One vector is turned by the same rotation once a tick. Each row is the vector after some number of ticks, and that number follows the row.
The counts run from 0 to 837.
[166 122 142 122 112 119 110 117 152 111 163 174 106 126 165 150 137 109
 163  81 191 146 154 144 156 136 122 100 162 137 101 129  99]  565
[152 113 147  97 158 106 105 148 112  87 134 133 144 111 134 141 115 108
 137  67 174 160 103 159 168  92 112  93 139 109 112 137  99]  65
[127 147 111 160 134 161 168 120 131 138 155 135 122 134 133 139 166  90
 129 107 182 181 165 182 138 122 164 127 149 155 162 133 117]  47
[109 109 151 101 117 139 101 184 114 105 115 117 114 112 137 125 108 110
  99 110 162 169 114 175 135 103 100  78 168 141 100 115 113]  300
[170 124 134 123 144 128  77 155 136  72 138 133 125  94 154 131 134  97
 150  61 131 157 134 146 160 138 149 123 127 162  92 110 115]  777
[ 91 150 146 151 145  90 139 149 143 167 136 142 124 125 155 163 120 120
 137 130 162 166 161 153 151 145 157  88 168 161 167 122 113]  557
[ 99 111 148 114 115 144 137 131 108 107 145 169 137  88 163 122 140  94
 120 111 188 158 124 163 137  98 125 123 176 163 102 147  97]  16
[134 139 115 128 140 120  83 163 134 115 139 150 113 170 127 142 178 122
 173  80 144 181 144 125 179 151 150 101 166 135 115 131 142]  37
[ 97 120 136 114  96 123 116 126 134 127 142 173 127 151 120 129 169 145
 127 117 177 168 118 181 167 108 126  99 189 130 151 152 116]  200
[140 152 111  91 105 117 132 143 133  96  69 135 147  99 137 130 160 118
 149  71 182 132 142 170 135 134 160 109 139 151 133 121  96]  489
[120 141 142 154  99 130 163 158  85 148 135 161 131 144 119 115 154  83
 144 138 152 142 163 191 164 138 151 106 159 159 135 119 116]  129
[ 83 143 142 134 122  90 120 151 162 162 131 180 127 107 173 138 149 138
 143 114 149 134 135 168 160 173 115  81 160 144 138 133 120]  243
[133 148 128 159 113 119 177 145 128 141 126 162 117 140  93 124 121  66
 172 108 173 151 136 166 141 133 128  62 145 125 112 135 108]  210
[136 161 109 127 119 147  94 143 126  77 126 123 138 123 137 159 171 136
 159 125 156 146 134 225 148 138 143 119 137 146 140 118 133]  358
[109 127 138 119  73 110  95 151 131 108 118 158 132 123 134 139 133  94
 133  97 165 143 160 127 155 123 137  61 186 148 103  99 121]  169
[131 112 104 141 162  97 137 150 120 140 134 150 103 115 155 154 105 108
 168  85 152 186  90 119 166 124 151  87 158 122 130 148 119]  108
[120 120 120 140 143 106 127 120 168  93 116 134 135  89 128 115 144 157
 121  58 130 172 114 170 152 157 133 113 124 175 136 168  89]  703
[ 96 120 151 121  97 148  87 126 146 117 147 159 108  90 169 148 122  88
 114 100 164 145 124 184 131  88 119 115 151 145 119 146 105]  14
[ 97 137 122 116 101 143  96 172 128 158 110 160 132 144 167 137 159 102
 116  78 151 165 188 142 158 163 145 115 141 145 113 118 126]  405
[166 132 127 133 129 158 116 208 136 101 127 145 113  81 135 108 113 113
 143 101 155 153 129 179 141 142 136  92 129 135 105  78 122]  217
[120 102 127 117 130 163 124 162 122 133  91 148 116 145 165 177 110 118
 138 107 189 180 150 143 135 133 160  88 163 121 132  95 134]  718
[ 88 159 117 102  90 114 112 166 139 130  81 152 133 121 134 118 164 119
 133  82 185 147 154 154 122 125 149  94 159 137 145 131  94]  487
[131 175  99 119 121 123  80 131 141 116 108 117 124 142 121 188 182 111
 145 106 153 151 132 154 160 144 142 107 144 185 145 153 137]  40
[126 132 113 103 131 101 159 179 139 162 134 130 139  84 161 115 143 109
  81  87 162 159 132 145 164 134 117  85 145 136 148  94 121]  375
[131 120 174 115 131  96  96 149 172 110 155 119 105  99 124 111 108 112
 105  86 146 168 131 145 153 111 115 100 173 183 102 128 117]  697
[162 121 124 108 156  93 141 159 115 128 101 149 134  98 142 165 101 130
 138  89 140 156  83 168 190 140 133  84 107 115 138 129 111]  663
[153 119 134 137  99 130 101 119 148 120 153 175  99 132 155 147 142 112
 148  81 188 143 149 130 151 139 106  82 168 152 106 146  95]  566
[ 79  97 132 136 144 138 158 136 132 131 119 150 134 116 138 163 101 118
 127 149 170 179 104 174 151 117 146  79 172 142 131 119 147]  158
[146 140 118 121 164 118 120 172 109 162 129 118 122 150 149 193 141 104
 102  99 146 199 120 127 174 142 122 106 131 159 142 138 127]  507
[163 135 130 117 182 115 135 166 155 119 139 109 119  96 156 159 125 163
 129 112 162 174 106 188 159 165 112 106 127 150 135 116 124]  745
[ 80 124 131 116 143 120 156 165 162 149  76 185 153 124 145 138 142 122
 125 101 152 169 132 158 149 164 144  84 129 113 127  93 133]  162
[125 153  84 129 123 113 159 175 102 151  88 123 123 123 132 155 123  93
 129  77 106 194 115 162 163 144 165 121 111 144 120 144 129]  264
[106 108 136 132 135  94 151 183  92 155  82 131 116 124 143 137 110 133
 127 113 140 168 101 153 153 137 139  76 157 156 155 155  89]  344
[156 108 139 153 167 149 126 198 116 143 151 141  94 134 146 128 129 108
 141 106 127 205 120 152 164 139 155 124 139 139 137 109 123]  504
[109 154 118 113 105 140 108 124 144 114  89 167 148 150 107 197 167 104
 118 107 160 166 105 186 149 116 125 100 113 115 137 153 123]  438
[147 108 153 104 127 100  97 142 167 101 156 156 120  90 133 121 112 110
 110  61 135 160  99 153 179 110 109  90 141 123 110 119 122]  380
[124 125 140 162 137 130 115 133 143 106 116 137 125 117 141 147 179 120
 115 121 103 171 100 174 146 153 139 129 134 222 141 158 107]  784
[113 150 144 128 132 118 169 140 146 147  76 171 159 114 113 137 122  63
 144  91 144 131 136 179 152 145 153  89  99 136 109 122 129]  764
[150 138 119  87 103 133 104 121 136 116  84 128 126 117 122 145 142 103
 146  58 183 118 126 189 150 120 131  93 117 135 131 161 110]  806
[128 126 121 109 132  96 105 188 134 113  88 124 113 114 163 131 126 163
 165  91 107 169 118 180 161 161 159 100 145 129 128 105 132]  32
[114 141 129 126 144 106  95 170 103  97 114 135 139 128 125 176 141 137
 146 134 180 167 111 139 159 132 108  58 173 140 132 138 107]  669
[110 131 131 140 127 126 170 159 129 150  97 151 127  97 123 113 137  97
 144 129 174 114 116 178 149 168 106  52 142 174 116 134 118]  528
[152 136 121 128 125 169 103 130 124  73 130 124 135 129 132 153 163 135
 154 120 161 145 145 224 151 143 150 119 142 157 130 116 139]  359
